In the data rows, the value 128 means zero.
Some points, one per row:
[113 136  90  96 126 104 153 103 139 104 114]
[118 139  87  97  94 104 177  78 117 121 125]
[140 115 170 174 144 140 144  67 103 123 133]
[138 160 144 141 164 132  71 126 171 168 102]
[117 147 171 171 133 103 109 143 148 127 157]
[144 110 171 166 179 133 137 115 112 190 122]
[ 60  85 123 119 153 184 167 120 110  89 151]
[155 168 109 119   6 149 186 111 148 120 137]
[146 168 120 123 126 133 157 144 155 118 102]
[133 175 135 142 131 139  85 106 165 114 127]
[140 168 137 136 138 135  85 112 162 146 120]
10 more points follow, each with its number after it:
[111  87 152 151 130 102  80 176 111  99 124] 0
[154 168 118 121 121 145 157 134 177 119 147] 1
[ 69 116  85  87 136 183 192 131 115 115 117] 2
[136 158 151 142 142 127  55 109 186 105 152] 3
[184  91 159 158 126 122  87 131 109 161 150] 4
[116 133  90  88 117  91 143 103 150 100 143] 5
[117 100 101 108  88 113 104 163  96 187  51] 6
[156 172 113 119 123 150 171 150 160 136 139] 7
[119  84 138 142  71  99 173 129  76 242  67] 8
[115 141  92  93 131 109 102 159 143 118 146] 9
Which three of these numbered points are nearest to each point below, looking only along the 2 directions in which the first points spread most? Their numbers follow each, nearest first.
[156  99 170 159 162 135 142 188 123  99 133] > 0 4 8
[144 167 139 132 111 131  69 174 173 145 107] > 3 1 9
[177 168 107 114 121 136 110  92 156 113 170] > 1 7 9
[184 154  97  98 134 126 107 167 159 112 133] > 1 7 9
[136 169 146 144 154 131  70  97 176 113 117] > 3 4 6
[155 164 108 109 131 142 168 113 161 111 148] > 7 5 1
[ 62 113  91  90 129 187 184 122 125 104 118] > 2 8 5
[158  94 159 160  81 143 161  93  98 169 115] > 8 6 9
[143 160 143 136 126 130  80 166 162 126 120] > 3 4 6
[189  93 153 153 138 120 112 156  96 103 118] > 0 4 8
[133 164 151 150 162 132  64 125 183 123 150] > 3 4 0
[109 172 156 157 137 107  97 177 175 103 155] > 3 4 6
[137 170 132 133 135 133 130 170 175 120 153] > 9 6 1
[113  91 154 152  48 110 106  88  91 141 185] > 8 5 6
[ 68 106  89  93 147 191 195 165 105 138 196] > 2 8 5
[125  98  87  88 130 107 109 142  95 131  99] > 8 6 9
[117 166 156 159 125 111 121 145 150 108 140] > 6 9 4
[157 100 165 168 110 144 174  80  93 138  97] > 8 0 6
